Each path below is one point turned by a fixed rotation once a step. After each direction that follows a path, write how fast that rotation turns it, in degrees per step (0 if it stays still).
Each turn is a multiple of 5 degrees from 10 to 175, or 0.
Each row of a path follows its step; steps can be skipped.
Rotation 1:
step 0: [ 14 -21   0 -11 -20 -13  -1  -3 -18  21  -6  13  -9  12 -24   2  22   6
   6   6   3  19  -3   2  -8   8 -14   7  -9  19  -3  -1  15   9   8  -4
  10  23  13 -18  11   4  13  -8   5]
step 2: [ 16 -12   1 -10   2  20   8  17 -12   5  -6   4  -2   2   3 -16   9   4
  10   4  10  -9   5  11  -7   1  -2 -17  15 -13 -34 -21  -6  11  10   6
  28  -5  11   3   1  -8  -7 -19 -23]
step 8: [ -8   1 -20 -25 -17   4  -9   8  10  11   7   2   8   5   9   4  -4   6
   9   3 -28  -4  16   3   1   1 -27   0   5   0   3 -14   7   0   5  -9
  11 -12   3  23  35 -17   0  13  -4]
step 11: [  0 -26  -2  -5 -13  -3  -9  28   4   2   0 -23  13  17   4  -7 -14  -4
  13  -3  -7   0  -1  -1 -17   2   1  18 -15  -9 -26  13   0 -14  -2  10
 -21  -6  -6  25  -2 -15   4 -11 -10]
step 16: [ -2  -1  20   1   5  17   2   3 -14   5   2  14  -1  -5   5 -11  -3   5
  10  15   1   3  18  27  18 -13  18 -17 -13  25 -12   1   1 -20  13 -29
  14 -17  -5   2   3  -2   7   3  13]
step 17: [ 19 -15   3  22   3  14   4 -16 -13  26   2   6   3   7   1  -5  -3  -2
  10  22  16  16   3  10  12  14 -14   0 -17   1 -11  -2   7 -18  21 -18
   5 -13  -6   9   7 -25   7  -5   6]
step 19: [  9 -10  17   5  -6 -15   0   6  12   2  -2  19 -16  -3  -7  -4  -7  -9
  -1   6  -1  -8 -11  24 -10  -8   1   7 -18  -5 -16  16   3  -4  19  10
  45  14  20   8   3   8   8  -4  -3]
step 20: [ -3   2   7   2  -3 -10  -2   4   7  16  -7   9 -12  22 -18 -11  12   1
  22  -5  25  -6   5   2 -14   7 -14  -2 -12 -32 -11  -7  -1  -5   8   2
  33  15  11  12 -11  -4  -8   4 -10]
step 22: [  7  10  12 -20  14 -19   4  21  15   3  20  10   3 -15  20 -14   7   8
   4  10  13   4   4  14 -13 -25   6  -4  -4 -12  -4 -15   7  16  -1  -5
   1   2   1  -8  25  -1  12  10 -22]
Speeds:
[ 7  1  3  2  1  2 -2 -4 -2  8  4  3 -6  4 -6 -2 -1  4 -1 -3  4  0 -2  6
  3 -5 -2  0 -1 -1  1  1 -3 10  2 -3  5 -2 -3 -1 -2  5  3 -3 -7] -> 20
[ 6  1 -1  7 -2 -1  0 -3  7  0  2 -4 -3 -2 -1 -2 11 -6  1 -2 -7 -3  3  1
 -5  0  0 -6 -1 -3 -3 -1  3  0 -4 -3  2 -3  2 -6  1 -1  4  2 -2] -> 20
[-1  2 -1 -2  4  0  7 -7 -1 -4 -3 -1  0  8  4  1  6  3  1 -2 -3  5  1  3
 -6 -2 -4  5 -3 -2  1  2 -2 -4  6  3  0 -9 -2  2 -2  0 -5  0 -4] -> 115
[-5 -3  1  6  3  5  0  1 -1 -6  0  0  3  6  5 -5  3  2 -1  0  1  0  2 -8
  4 -7  2  1  5  1 -1 -4 -1  3  3 -4  3  0 -2  1  5 -4  8  1 -3] -> 55
[-1  3  1 -6 -6  2  1 -1  2  0  2 -3 -3 -2  9 -6  1 -1 -3  4  5 -1 -3  5
  2 -4 -7 -6  1  3 -3 -5  0 -1  0  1 -4 -4 -6 -1 -7 -5  2 -2  3] -> 55
[-1  0  1 -5  0 -2  7 -2 -4  3 -3 -3  1  4  5  7  2 -4 -8  0 -3  2  0 -7
 -2  2  2 -6 -1 -2 -4 -2 -3  9  1 -4  1  6  0 -2  0  4 -1 -5  2] -> 10
[-2  2 -3 -4  5 -3  2 -1  3  2  4 -3  1  1 -2 -8 -5  8 -7 -3 -6 -3  2 -3
  0  0 -4 -3 -3 -4  5 -4 -2 -1 -8  7  1 -1  0  2  5 -1  2 -5 -1] -> 20
Rotation 2:
step 4: [  8   3 -11  10 -27   8   9  -1 -26 -14  -1  20  -3   4  12  -3  17  -7
   0  -6 -12  -6  -2  -3  -7   8  -1 -21   3  20  -9  -3 -16 -15  -4  15
 -12 -22  -1  12 -13  -1  20   8  13]
step 9: [  7  18  -8 -20  -3 -10 -23 -14 -24   2  10  20  -5   9  -9 -19  12 -14
  14  -5 -16   3  -8  -5   5 -21  -3   3  -5 -13  -1   1  -5 -12  -3   4
   2  17 -15   7  19 -16   0  -1  13]
step 11: [  2   6 -21   0  -6   0  -3  11  -6  -7 -26  -4  -6  -1   5   2  -5 -20
  -3   9   3  13  18  14  -1 -10  -3 -36   9   6  15  10  -4 -15   7 -18
  -9   4   8  -6 -27 -13  11  -3   1]
step 15: [ -3 -11   2  13 -12 -10 -14   4  -2   2   5   8 -18   5  -2 -18   8  -2
   2 -23  13 -11   4 -20 -19   1 -21  -1  -1  22  19 -19  -2   1   7   7
  -9   7   8   9  -6   2  -9 -34   4]
step 16: [  0  18 -29 -13   5 -10   1  -2  -1  -2  14   8 -19   6 -24  -3   6  -4
  10 -16  -9   9   0  15 -15   6  -7   8  -3   4  -1   7 -12 -11  12  15
   0  -2   8  20 -23  13  24  -7  -3]
step 17: [  4  10   1   6  21  -4   1  -5  -5 -16  -8 -11  -5   0   3  -6  -7 -15
  26 -27 -24   2 -12  21 -12   4   8 -10   1  12   9   0 -14  -6  -9   0
 -11 -12  17   7  19  -1  -9  17 -13]
step 19: [ -4   3  -5  12 -17 -12  -5   3 -11 -14  20   1   6   1  -3 -13 -15   5
 -17   9  13   5  -3   6  -4 -29   2  -5  10  -1  -9  -8 -28  -2   6 -23
  15   5  -8 -19  11  -9 -19   3 -18]
step 23: [-27 -15 -11  -4   5   9   5  -9  -3  -6  -4  -7 -30   3  -4   3  -8  -7
  -6   6   4   7 -12  -7 -13  21   5 -16  12  -3 -11   8 -17 -23  25 -14
 -15  -5  11   4 -12  13  -5  -3  14]
step 24: [-23   4 -11   5  -7  -5  -5   4  -9 -11 -16  -7 -12   3   1  -5  -8  -6
  20  -7  10   8  16  13 -16  12 -10  -3 -14  -3   0 -22 -15  23   3 -11
 -27  -4 -18  -2   1  16  -7   3 -20]
Speeds:
[-3 -2 -6  1 -3 -4  0  4  7  3  1  2 -3 -2  3 -1 -2 -1 -2  3 -4 -4  1  3
 -2  0 -6  3 -4  2 -2  0 -3  6  2 -8 -2 -2  2  1 -8 -6  3 -5 -6] -> 85
[ 1  3  7  6  2 -7 -4 -2  3  5 -1 -2  7  3  1  1  2  5  0 -1  3 -1  4 -2
  5  4  3 -1 -2  3 -6 -1 -4 -2  6 -1  5  5 -1 -3  2 -2  4 -5 -4] -> 55
[ 6  2 -5  4 -4  2 -3  1  2 -3  8 -6 -5 -3  3  2 -2 -1 -6  3 -2 -4  2 -2
  1 -2 -1  1  4  5  1  3 -2 -3  9  5 -2  2 -7  1  2  1 -2 -3  4] -> 100
[-3  6 -4  1  7  6  1  1  0 -4 -6 -3  2  1  8 -7  3  1  2 -1 -3  3 -2  3
 -2  6  4 -2  2  3  4  4 -6  2  3 -2  2 -1  1  1 -2  2  5 -4  6] -> 60
[ 4 -2 -1  3  1  1 -6  6  2 -2 -8 -1  1  6 -3 -6  1 -7 -2  0 -2  0  3 -3
 -5 -7  2 -4  1  1 -3 -2  4  3  1 -4 -3  5  1  6  7 -2  1  0  0] -> 170
[ -5   2   0   0  -4  -2   2  -1   1  -3   0  -5   3   4  -1   6  -6  -5
   6   2  -2  -1  -1   3  -6   4  -1  -4  -4   3  -2   1   7 -10  -1  -1
   3  -4  -2   4   1  -3   3  -6   1] -> 60
Rotation 3:
step 0: [ 10   9 -10   1 -12  28  -3   3   7  -8  -5  14  -5 -10 -10   9   0  -7
 -26  21 -12 -13 -10   8  -6 -16 -14  14  25 -15  10   8   9   7   9 -10
   2  13 -27  -3  -9   8   5   6   0]
step 2: [  1 -15  12 -11  18   4   3  14  23  12   1   1  12  -7  14  13 -23  17
  15   8  -3   6  -6 -23  -6 -20  17  10  -1  -2  -4 -31  17  -2  -2  12
  -6   4  -3   3  -2  16  -5   1  -1]
step 4: [ -8  23   6  -2   3  19  20 -11   6 -14  -5 -13   1   2 -13  19  20 -19
  33  -3  -1   2  -4 -17  -3  -6  16   9  10   2   1  12 -14  -1  -3 -10
   4  13  -3 -11  -3  -8  -9   0  24]
step 6: [ -2   1   5   1  17 -19   5 -22  23 -13  -2 -13   6   2 -16  -4 -14  -1
  -8  18 -11  11   8  28 -26  18   9  10 -14  11   0 -11   4 -13  -9   8
  -4 -12   1  -8 -14   3  13   3   5]
step 10: [ 12 -15  26  10  25   1 -11 -11 -12   1 -14   1   0   4  12   9 -12  14
   7 -11  -3 -10  18   2 -16   2   2 -13  14 -10  27   1 -11  -5   4 -16
 -26 -11  10  -1   4   8  10   8  -9]
step 11: [  2  23  14   2  14   2   3  -2  24 -17 -15 -22   8  10 -21  -2  -3   2
  10   7   3   4  11 -11  -3  -4  21  11  17  -7  13 -24   4   3 -16  -7
   5   7  11   1  -8  25  -9  -6  11]
step 18: [-18  18  -7  20   4  -9  -4 -17   5 -11  -4 -12  15   0  -6   9  -5  -9
   4  26 -18  -8   4 -12 -23 -25  14  -4  26 -10   9 -11  16  10   4   2
  -5  -3  -8  -4 -10  -4  11 -10  -3]
step 20: [ -4 -13  -7 -16   5   1  10  11  12 -17  -8 -17   0 -20 -20  -6 -18  18
  10  -3  -2   1 -20   5  -7   0  -1  15   4  -5  -1 -20  -5  -2 -25  -6
  -3  14  -8 -11   7   2 -14  20  25]
step 25: [-25   6 -10   1  -9  -2   3   3  26  -6   5 -16 -11  11 -17   9 -12 -12
   9  19 -10 -10  -1   3  -2  10  -8  17   7 -16   9 -13   8  17  -4  18
 -22  -1 -27  -3   7  -5  -2   9   4]
Speeds:
[-2  2  7 -1 -2 -6  0 -3 -2  1  5 -2  1 -6 -3  4  1  0 -4  1  3  2 -5  3
 -4  2  6  4  0 -1  0  0 -4  5 -6 -3 -1  0  4 -7  4 -4 -6  0 -8] -> 155
[ 8  4  0 -3 -3  3  2 -1 -1  6 -1  9 -2 -2  3  4 -4 -4 -1  5 -3  6 -2  4
  6 -1  2 -6  4 -3  2  1  2  1  0  2 -1 -4 -1  4  4  4 -7 -2  0] -> 155
[ -3   3  -6   3   1   1   3   1   5  -1  -3   5  -5  -1   1   6  -1   3
  -2   4  -1   2  -2  -2  -1  -4   4   5   0   1  -1  -1   0  -4  -5  -2
   2   2   8   1 -11  -3  -6   4   3] -> 160
[ -5   3   4   0 -11   4  -3   5  -3  -5  -4   1  -5   0   3   1   3  -5
   0   2  -3   1   1   1   0  -4   1   6  -4   3   2   1   2  -1   4  -1
  -1  -2   1  -5   8  -2   1   7   4] -> 85
[-4  2  2 -6 -5  5  0 -3  1 -4  5 -5  2 -3 -5  1  1  3  7  5 -8 -3  3  1
  1  1  4 -3  3 -2 -6 -8  0  0  0  6  4 -2  2  1 -2 -1 -2 -2  2] -> 155
[ -1   3   0   4  -5   7   1   3   1   1   1  -2   4 -10  -6  -3   0   2
  -4  -3   3   9   4  -5   1  -2   2  -1  -1   1   4  -1  -3  -3  -3  -2
  -2  -7   2   1  -3   4   6  -4  -1] -> 90
[-4 -6  6 -3  2  5  1 -2 -4  9 -3  0 -2  0  0  2  7  7 -3 -4 -1  3  1 -5
 -4  1  3 -2 -1  5  4 -1  6  3  3  2  2  2 -2  3  0 -1 -6  2  2] -> 55
Rotation 4:
step 5: [  3   0 -32  -8  -4  32 -12   3  28  -2  13  14   5   2  10  18  10   5
   1  -3  -3   2  17  -6   2   4   0 -10  -9   1  11 -25  -9  17  -4  -1
  12 -11   3  -6  -3   4   9   1   0]
step 7: [-17  -4 -16   2  15   6 -19  -6  -1   1 -18  -9  -5  -3  -9  17 -17 -12
  -5  17   3 -19   2  16   7 -19   7  -1 -17   2 -14 -11   5  21   3   7
  19   5  10 -13  -7  -5   1  14 -13]
step 12: [-16   2 -12 -28  18   0  -2  -3  -4  11  -8  16   4  -5 -10  15  19 -12
  -8  -3  -7  -3   0  21  11  -7 -12  -3  -9 -21  -7 -10  16  13 -14   8
   3  -5   7  14 -23  -8  -4  -6  -6]
step 13: [  0  23   1   3  28  -6   1   2  10  -1   2   1   6  -2  10   8  -5 -16
 -11  -9  21  -9   4  17   2 -10   8  17  -1 -18  -1  -1 -23  13 -12   9
   8  20  11   6 -11   2 -18  -5 -17]
step 17: [  5  -3  -6   8   4   4  12   2  17   1  -9  21 -17   5  18  19  26 -19
  -6 -10  -6 -12   4   4 -14  -5 -10   5  -4  -3  11 -16   3  12  -4  21
  15 -12   5  12  -8 -14  22   2  -6]
step 19: [-20  -6 -16  15   3  10 -12   6  19 -15 -12 -10  -8 -13  -4   8 -10 -12
   8 -16  -6  -4  16  -5  21  -7  -7  19  18 -18  -8  -3  -4  17   4  -3
   7   0  24   4  -6  -5  -5   3 -10]
step 21: [-17  -4 -10  13  -7  14 -14  -4  12  -6  10   1  10  -5  15  16  -5  14
   6  12  -6  13 -21   2  -4  12  11 -10   2  11  -9 -21 -11  26   3  26
  10  -6  14  11  -1   9   7  -1  -7]
step 24: [-20   6 -21   0  -4  11 -13  18  -1 -17  -2  11  11 -13  -2  33   1   0
 -10  -3  19   7  12  12  -9   0  -3  17  -3  -5   0  11   2  17 -11  -9
   8   1  -5  11 -26  -8  -2   4  -9]
step 25: [ 10   3 -17 -14   8   1 -21   1  -1  -1 -19  -9   5 -20 -13   4   1 -17
  -2   4   7   6  11  16  12  -9  16   3   3  -5  -7  -5  -6  10   4  27
   5  -5  -1  18 -13  15 -18  13 -20]
Speeds:
[ 8 -4  6  2  4  4 -3 -2  1  0 -1 -5 -2 -1  6  1 -1  0 -2  0 -1 -7  0  0
 -6 -7 -1  2 -1  1  4 -3  3  5  3 -6 -1  7 -5  2  4 -4  4  1 -3] -> 115
[ -2  -4   2   3   4   4  -5  -1   0   3  -1   2   4  -4   1   1   4   1
  -1   3 -10   4   0  -5   5  -1  -2  -4   7  -1   2  -6   9  -2  -3   0
   7   1   2   2   0   1  -2  -3   1] -> 160
[ 1 -3  4 -4 -2 -2  4  2  4  1  0  1 -4  6  7 -1  1  1  1  0 -3  2 -2  1
 -1 -3  2 -3  2 -5  5 -3 -6 -3 -9 -1  0  2  6 -6 -3  6  0 -3 -8] -> 80
[  1   2   3   4 -13   3   6  -6  -3   2  -3   1  -1   2  -2   2   1   4
  -4  -1   8   2  -2  -1  -1  -3   0   3   2   1   4  -3   6  -4  -1   1
   5  -1   0   4  -2   2   4   3   0] -> 55
[ 4  1 -6  5  2 -5  5  2 -1  3 -2  0 -2  3 -2 -4  2  3  2 -4  1 -8  0 -1
  6  8  0 -4  7  1  1 -6 -4  2 -5 -3  1  2  1  2  2 -7  5  3 -1] -> 25
[-7 -4 -1 -7  1 -3 -2  0 -2  0  1 -2  1 -2  3  0 -1  3  2  5  5  3  1  4
 -2  1  0 -7  3  1 -2  0 -3 -3  2 -5  4  6 -4  7 -4  0  0 10 -3] -> 25
Rotation 5:
step 0: [  2  -5   1  35   5   3 -12  -2  -5   2  11  -3 -27   5 -12  -1  -9   6
  18  -8   7  14 -10   3  -1 -11 -16 -24  -7  -6 -11 -13 -13  11  10   2
  -3   4  22  12  -5 -28  -6 -12  -4]
step 2: [  2  14  -1 -13   7  -7 -17 -13  12 -21   4   5  -5   0   3  -6  -5 -16
  -9   4  12   5   5  15   7   5   4 -16  20  19   3   4  -5 -23   0  12
 -19 -21   3  -6 -24   8  12  15 -24]
step 6: [ 11  15 -24 -25  14  -9   2  10   5 -10  -7  15   3  -2  15 -17 -11  15
   8  12   6 -11 -20 -11  -9  -8 -19  -1   9   6  13   5 -14  19  22   6
 -17   4   6  10  -2  12   7  -8   3]
step 7: [  5   9   0 -11 -15 -12  -4 -17   9  -6  16   6 -17   4 -18 -12  16   5
   1   9  14  -5   1   9 -18 -23  -6   4 -21  -3 -12   0  17  -6  -7   4
   4 -10 -28 -22 -19   5  16  -4  -9]
step 11: [ -6  -8  -4 -11   5 -17   6  -6 -13 -25  19   7  -6   4  10   7  -4   4
  21  20  28   4  -6  13   2 -15  21  -4   2  34   8  14   9  10  -6   6
  -2  11   9   3   8  14  -1   7  -4]
step 13: [ -1   2  -8  15   9  -1  -4  -7   9  18  -9  -8 -20   6  10   5  -1   2
  -3   7  -5  21   5   8   5   1 -33   3 -10   1  -5  21 -18  20 -34   3
  16 -13  15  -4 -15  -4 -11   3   4]
step 14: [-18   2 -13 -15   2   4  -7  -4  14  -1   4   8  -3 -23   2 -16   5   5
   8 -14  -9 -11 -26  -5 -19  18  -4 -21   4   6   2 -19 -17  14  -1   6
 -22 -15  13  15  -7  13  16   6  -2]
step 20: [ 13 -19  -5  -8   0 -15 -17   7  -7   7  21  10 -15  10  -6 -15  -1  -4
   5 -12  23   2  11  14   5 -19  -9 -21   8   8 -10  -9  -7  -1  18   5
  -5  21   6 -20 -17   5  -1  -5 -22]
step 21: [ 12  11 -19  -5 -13   7  -3 -12   6  14   3 -18   2  18  22   6  -5   4
  14   1 -23  20   6  26  -7  -9 -23  -8 -14  -2 -16  -3  -7  -5 -11   9
  10 -13   0  -3  12 -13   7 -12  13]
Speeds:
[ 3  6  3  0  2 -1  5  4 -8  1  3 -1  1  1  3 -1 -3  7  4 -5  0 -6  0  0
 -3  3 -5 -6  1 -4 -4  2  3  0 10  5  4  0  3  1  3  0  1 -4  0] -> 125
[-6  0  1 -2  1  5  2 -7  0  1  6  1 -1 -2  2 -3 -4  4  0 -6 -1  5  5 -4
  6  4 -2  6  1  4 -2  1  0  0 -1  3  0 -8  4  6 -2  8 -3  1 -2] -> 35
[  6  -2  -3 -10   2   2  -1   1   2  -7   1   0  -6  -1  -4   2  -4   3
   1  -4   2  -8  -1   2   4  -1   5  -2  -1   2   6   4   3  -2   2   1
   2  -1  -7   1  -5   3  -2   4   2] -> 85
[-1 -1  0 -3  9  8  0 -2 -3  3 -2  3  3  1  1  4  2  6  4  7 -3  1  1 -1
 -4  0  3 -4  0  4 -1 -4  1  2  2 -8 -2  1 -1 -3  0  8  4  1  6] -> 140
[ 1 -2  4 -8  7 -5  3  0 -3  1 -5 -1  2 -3  5 -7  3 -4  0 -7  0  2  1 -2
 -4 -1  6  0 -6  0  1 -5  3  5 -2 -1 -4 -4 -4  2  0 -2  0 -3 -5] -> 140
[ 4 -5 -1 -2  4 -4  1  2 -4 -5  4  1  1 -3  2  2  6  4 -3  3  3  2  6  1
  6  7 -7  3 -7 -1  6 -1 -5  0  1 -2 -1  2  3 -1  1 -1  7  3 -2] -> 155
